A single turn carries every row of the set below to another of its rows. Some are shown first; where does it send the rows asked next?
vopi: [ 28 -33 -11 -46 -20  14   0 -29 -34  10   6   4  10  15   5   8 -22  33
 -10   4   5  -8 -40  -4 -11 -27  -5   1  22 -26  50   7  37   7 -22  15
 -12  52]
Kitor: [ 40 -34  22  -9 -25 -24  19 -28 -20  -2 -20   8   4 -21  11  17 -17  23
 -20 -41  15 -16 -34   2  -5 -14 -10 -32  15 -26  19  29  20   1 -15   7
  -6   6]
buba: [ 22  -3  15 -27  -5  -1  -4  11  -9 -18  34  -5 -25  17   7   6 -15  -7
 -29 -16  20  15 -49 -31  20 -28  -3 -37  53 -13  19  20  -3 -12  32 -21
   1 -17]
fedur: [ 17  14 -18  12 -32  13  38 -32  -8  18  -9  26   1  29   3 -15 -63   3
 -17   2  15  -4  32  17  24 -10   2 -15  -4 -17  53 -11   2  15  19  -2
   4  23]
nul: [ 34  10 -31  -6 -33  10  58 -17  16   9   2 -27 -21  59   6  -9 -38 -20
 -22  -7  17   8  -5  11  31  -7  -5   7  29 -25  60 -25   8  15  31   4
  26   4]
puz: [ 42 -31  25 -23 -15 -29  23 -20 -17  -7 -17   3  -1 -17  15   6 -27  16
   0 -32  18  -7 -38   5   4 -19   0 -34   8 -25  19  34  27   7  -3  14
 -17  11]
sodo: [ 27   0  14  -5 -17  -3 -11  17 -14 -20  16   1   0  17   4  14 -20  -8
 -34 -15  22  20 -53 -28  22 -25  -9 -36  55 -17  20  18  -1 -14  44 -21
   3 -11]
Kor: [ 13 -10  28 -12 -10  -8  -7   8 -15 -26  23 -17 -28  14   6   3 -23  -6
 -20  -9  19  11 -47 -32  22 -28   4 -34  59  -3  22  24   3 -20  32 -16
   6  -8]
pef: [ 25   1 -26   7 -37 -57  25 -20  -1  33 -23 -11 -22 -31   7  10 -16  -3
 -29   4  33   2 -14 -20  -9 -21 -21 -16  54  -4  11   7  48   4  29   9
  14   2]
Bet: [ 13 -30 -19   5 -21  20  21 -43  -9 -11  14   9 -51  50  13  -9 -37 -19
 -32   3  14 -18  -2  13  35  -3  26 -27   4  -3  21  -7  12  24  31  -1
  18  37]
tifam: [ 38 -34  13 -30 -15 -23  24 -20 -24  -3 -15  13 -12 -15  18  12 -20  16
 -15 -45  12 -14 -32  10   4 -24  -8 -37  13 -29  24  23  20  12 -22  14
 -18  10]
delub: [ 32 -25   4 -44 -22  10  -2 -27 -21  11  -2 -16  17  10   1   9 -33  34
  -4  11  12  -7 -49  -8 -21 -25  -9   0  16 -21  45   3  38   3 -13  13
  -9  52]
nubaz: [ 20   1 -29   3 -37 -58  38 -14 -13  32 -17  -9 -21 -38   5   3 -12  -2
 -20  -8  28   3  -4 -17  -4 -11 -31 -15  41  -3  20 -12  56  13  22   3
   0  12]
paz: [ 31  -4   1  12 -49  16  33 -43 -16  28   4  -4 -20  40  14  29 -56  19
 -13   4  25 -17  37   5  10 -19 -10 -42   7 -25  37 -11  -8   4   8 -26
  13  23]
Masal: [ 30 -30 -15  12 -31   7  33 -41  -1  30  13 -26 -57  55  24  11 -32  -1
 -17   6  16  -5  13  -2   9 -20  14 -27  28 -35  25  -1  12  27  61  -9
  26   9]
Sove: [ 14  13 -17  10 -22  16  43 -34   2  17  -7  15  -2  32  -3 -24 -55 -11
  -9  -2  10  -1  29  20   9  -6   7 -17   3 -25  59  -5   6  15  31   4
   5  23]
Moreg: [ 17  19 -14   3 -33  20  44 -38   0   9   3  22  -5  25  -1 -16 -60  -8
 -10   1  24   3  30  28   7  -6   2 -32  -1 -15  49   1   5  12  20   2
   4  27]
dun: [ 16   7 -33  -5 -39 -56  32 -13  -9  36 -13  -7 -28 -33   9  10 -11  -1
 -26   4  30   6  -1 -14   0 -16 -27 -25  48 -10  14  -7  53   8  23   7
   0  13]
retib: [ 36  -3   3   9 -47  15  37 -45  -5  31   1  -2 -14  42  21  23 -56  11
 -14  13  15  -5  29  10   6 -20 -26 -48  17 -25  35  -5  -2   0  11 -25
  20  39]
goda: [-20   3  -6  -6 -43 -27  29 -23 -38   2  23 -17   0  12   2  16  -5  27
 -23   9  34  -1  -9 -38 -12 -10 -32   2  60 -17  48  12  52   9  31  -8
   7  23]
nid: [ 35 -26 -14   7 -35   8  39 -47  -5  36  14 -19 -37  57  26  10 -31  -2
 -25   3   8  11  12 -11   9 -21  10 -31  32 -38  32  -9   8  28  66  -2
  21   9]
nagol: [ 50  -8 -34 -31 -13  -9 -19   2  10  20  11 -19 -28  -3  -4  -6 -34 -12
 -25  23  10  11 -45 -28   7 -37   4 -13  47  12  19 -17  19 -26  27 -16
   6  19]
Sugep: [ 41  -5 -37 -22 -10  -8 -36  -1   5  28   3 -13  -6   6  -4   4 -31  -8
 -21  20  28  22 -47 -22   0 -46  20 -28  48  16  15 -14  21 -10  20  -8
  11  14]
Fal: [ 32  -7  21 -16 -14  -1 -11  10 -17 -29  24 -11 -13  15  -4  10 -19  -5
 -36 -18  24  15 -59 -30  19 -16  -3 -28  48 -14  17  26   2 -14  30 -22
  12  -7]
Mana: [ 16  -3  21 -20 -10 -11  -5   6  -8 -25  34  -7 -24  19   3  -1 -24  -3
 -27  -9  18  12 -41 -30  21 -32  -3 -25  53  -3  19  27   4 -11  40 -27
   4 -16]
riz: [ 36  10 -29 -12 -38  10  60 -21  16  22   5 -23 -21  51   8  -6 -32 -12
 -27 -19  22  26   0  11  17  -9  -1  -7  28 -28  58 -30   4  24  39   5
  27   1]
zupo: [ 18  -1 -34   0 -51 -52  18 -25  -2  23 -25  -2 -20 -24   6  12 -15   2
 -28   9  43  -5 -11 -14  -5 -18 -23 -17  47  -2   4   0  52   4  12   8
   0  -1]
vav: [ 41 -18 -22 -13 -38  27  32 -25  -4  -5   4 -13 -35  64  18  23 -38  -9
 -28  -1  27 -22 -12   8  40  -6 -12 -14   6  -6  32 -28  -9  13   2 -26
  31  23]
doz: [-20   5   6 -14 -40 -18  28 -16 -34   6  10 -27   2  15  -2  23  -4  20
 -20  10  29   4 -19 -43 -17  -1 -35  -4  61 -17  43   6  49   5  36  -3
  10  21]
torov: [ 14 -19 -18   7 -13  16  11 -38  -9   2   0  10 -47  44   8 -14 -46 -16
 -19   8  13 -20   5  17  27   1  28 -28  -4 -14  23   4   9  27  35 -11
  17  38]
pag: [ 42 -33  16 -26 -14 -24  19 -16 -25  -8 -16   9   0 -13  15   9 -23  14
  -6 -44   9  -9 -40  13   1 -24  -4 -29   6 -21  25  28  18  17  -8   4
 -14   6]
suzu: [ 33 -14 -15 -10 -34  18  34 -25   8  -5   2 -18 -42  61  17  15 -32  -8
 -36 -10  18 -11 -13  17  44  -4 -12 -20  11  -6  31 -31   3   5  -9 -24
  38  39]
Kog: [ 36 -39 -13 -46 -22  11  -1 -29 -30   6   0  -5  19  12   3  13 -26  33
  -9   8   7 -12 -47  -7 -19 -28   2  -2  19 -18  51   9  28   1 -12   4
  -7  54]
telel: [-21  17  -5 -14 -46 -18  28 -14 -35   2  26 -10  -1  11   1  18  -4  19
 -24  16  31   4 -10 -31  -5  -9 -41  -6  61 -23  40  10  52  10  31  -2
   1  22]
vuv: [ 40   7 -32  -6 -39  12  55 -18  15  21   7 -17 -13  56   8   4 -39  -7
 -30  -3  17   8   7   6  31 -20  -9   9  25 -25  54 -32   5  17  47   4
  19  -5]
tugaf: [ 23 -28 -25  -3 -14  14  14 -28 -12  -2  -5  17 -52  52  19  -5 -41  -8
 -25   1  19 -16   1  17  39  -2  26 -18  -4  -7  30  -3   3  25  37  -8
  24  33]
Lub: [ 52 -45  12  -7 -23 -23  18 -24 -18  -6 -20  16  -2  -7  11  17 -16  17
 -25 -41  25 -16 -45  -2   5 -22  -8 -30  20 -27  24  18  19   4 -12  16
 -17  -5]
gifeb: [ -5  13  -3  -7 -45 -16  18  -5 -31  -2  22 -20   5  13 -11  20 -12  18
 -30   9  31  14 -15 -29  -9  -8 -32   7  68 -15  42  18  56   5  39   1
  15  16]
gega: [ 41 -10 -22 -24 -11   2 -20   5   7  21   5 -19 -25  -7  -3 -16 -34 -12
 -14  22   9  19 -56 -28   9 -36   8  -9  46  15  18 -18  25 -21  11  -6
  11  19]
guza: [ 52 -14 -29 -30  -3 -10 -31 -10   1  21  -1 -15 -18   4  -4  -4 -35 -14
 -31  20  17  14 -56 -27   7 -37  20 -19  41  15  16  -4  25 -11  17  -6
  15  20]
bifep: [ 37  -4 -14  -7 -36  20  38 -26   2  -3   5 -25 -25  61  12  16 -40 -12
 -23   0  21 -15 -10  10  43   0 -16 -21   6 -15  35 -22  -7   2 -13 -35
  30  32]
Purat: [ 47  -9 -37 -37  -4  -3 -20   2   5  27  12  -8 -24   4   4  -4 -26 -15
 -24  22   7  22 -48 -29  12 -40  11 -24  47   4  21 -14  16 -18  20 -10
   6  21]
tapu: [ 16  -4 -24   0 -34 -53  36 -18  -6  34 -24 -11 -15 -34   6   2  -8  -7
 -12  -1  25  11 -16 -23  -3  -6 -18 -15  37   0  12  -3  59   9  26   8
   4   3]
voz: [ 35 -11   2  17 -45  18  42 -46  -4  37   7 -19 -15  45  18  27 -47  11
  -6   3  12 -14  28   4   2 -20 -17 -42  15 -33  34  -4  -4   3   8 -31
  20  22]
divek: [ 31 -21 -19   6 -34   4  34 -31   2  32  11 -15 -45  55  21  16 -33  10
 -23  -3  19   0  25  -1  10 -23  15 -25  25 -31  33  -8   8  22  73  -6
  22   2]
kotu: [ 31 -35  -7 -34 -13  10 -17 -20 -32  14  -3  -1  13  27 -12  10 -28  38
 -16  -6  20   1 -39  -6 -13 -25   2   1  32 -13  50   1  48   8 -12  19
  -6  43]
mimon: [-16   8   0 -10 -52 -20   8  -3 -34  -8   5  -6   0  20 -10  21 -13  27
 -34   9  31   9 -11 -22  -3  -1 -43   3  62 -20  36  14  58   5  31   0
   3  22]
Giz: [ 28 -27  -7 -34 -21   9  -6 -31 -34  11  -5  -5  27  10 -14  13 -34  32
 -15   1   7  -5 -34  -8 -17 -22   2   4  24  -8  50  11  50   3 -19  17
  -2  48]

Kor -> puz
Lub -> zupo
paz -> divek
Now find these:
Sove -> nul
goda -> Mana
buba -> tifam
retib -> nid
Fal -> Kitor

A single turn carries every row of the set below to another of its rows. Some are shown first; where does it send the rows asked next?
tabe: [ 25   6   6  11   0 -34   0 -31 -11  29 -17 -21 -37   3   7  -9  14 -11
  25   1]
Mam: [-15  -4  31  -4  24 -22 -17   9  21  -7 -21  -4 -11  -6  -5  13  13  -3
 -30 -32]
Livu: [  1  -4  39   0 -27  14 -25 -26   9  12 -30 -43 -11 -38 -30 -20  -6 -10
  29  12]
duzi: [-23   3  24 -37   9  23  -8  17  34  -4  -7  -2  -2  -3   0   6  -1   5
  10  15]
Leme: [ -8  -9  41   9 -31  10 -30 -25  12  12 -32 -46  -4 -36 -24 -22  -3  -5
  25   5]
keliv: [ 12  -2  41   2  39 -12  -7  17   5  36 -18   2 -27  12  21  -6  27   7
  30   6]
fer: [ -4  -5  49   7 -24  13 -26 -31   7  18 -22 -43   2 -38 -28 -16   3  -3
  29   8]
davit: [ 47 -16  21  -6  -5   9  -9   0  19 -14 -56 -12  -8  -2   8  -9   3   6
  63  -8]
kubet: [ -4 -16  18  -7   3   0 -16  -3  14  -6 -35 -10  -8  -2 -13  31   6  12
 -50 -18]
foz: [-24 -10  27 -50   1  11  -9 -16  42   6 -41  -6   8   3   2  14  15   4
   8  14]
bomu: [  9  -9  27  12  21   4 -15  43  13  23 -18  -4 -29   8  31 -20   8   9
  20   6]
gavi: [ 27 -13 -16  13 -32 -15 -10 -23 -10  21 -36 -32 -37   4  11  -7  -6  -1
   0   8]
muf: [ 13 -34  27   6  -8  16 -10  -1  -4  41 -47 -10  -3  20  29  18  21  41
  -1   9]
sese: [-37 -21  28 -31  -6  19 -16   1  42   6 -31 -10  20   1  14  12  11  22
   0   1]
Pubav: [ 43 -22  22  12 -17  26 -12  11  10 -14 -36 -16   3  -5  11  -3  -3  21
  55 -11]
tukuz: [ -1  -3  45  -2 -26   6 -28 -38  10  18 -37 -41  -8 -37 -30 -17   6 -10
  28   8]
kida: [ 22   9  14  -9   1  14  -4  -1  31  45 -41 -43 -33   9  11   0 -19 -39
   4  -9]
peb: [  4   1  42  18   1   9 -12 -12  16  68 -19 -45   5   3  18  12  11  -8
   5 -40]
Luzot: [ 27  17  35 -10   7  14  -3 -32   9  61 -35 -36 -19  13   1  21   6 -24
   5 -17]
Nareb: [ 20 -15   6  26 -23 -22  -8 -44 -23  38 -23 -29 -12   5  12   4  19  18
   9 -11]
pes: [ 25 -28  19 -16  -6  17  -8  -3   3  31 -64  -6 -27  26  23  17   9  24
   1  27]
Kigud: [ 11  -3  15  20 -18  34 -14  14  19  48 -20 -51 -10   3  18   4 -18  -6
  -8 -23]
Veso: [ 10  -7  -3  36 -19 -24 -13  -7  -8  22  -4 -30 -25  -7  22 -22   1   5
  14 -13]
Futob: [ 51  -9  35   1  -2  14  -6 -14   0  -3 -43  -7   2  -2   1  11  14  17
  61 -12]
raza: [  0 -10  22 -13   7  -3 -12 -10  10  -4 -36  -9 -10   0 -14  36   9   8
 -45 -16]
Romud: [ 37 -21  33  14  -8   7 -12  -3   9   0 -36 -16  13  -4  14  -4  19  26
  62 -27]
meti: [-26   3  40 -33  15  15  -9  -1  27   9   1   3  16  -3  -4  17  19  13
  13   5]
tedis: [ -9  -2  25  -9  26 -21 -18   9  26  -9 -26  -5 -20  -5  -3   8   7  -8
 -28 -26]

gavi -> Veso
Mam -> raza
Now find these:
Futob -> davit
foz -> duzi
peb -> Luzot
keliv -> pes
fer -> tukuz

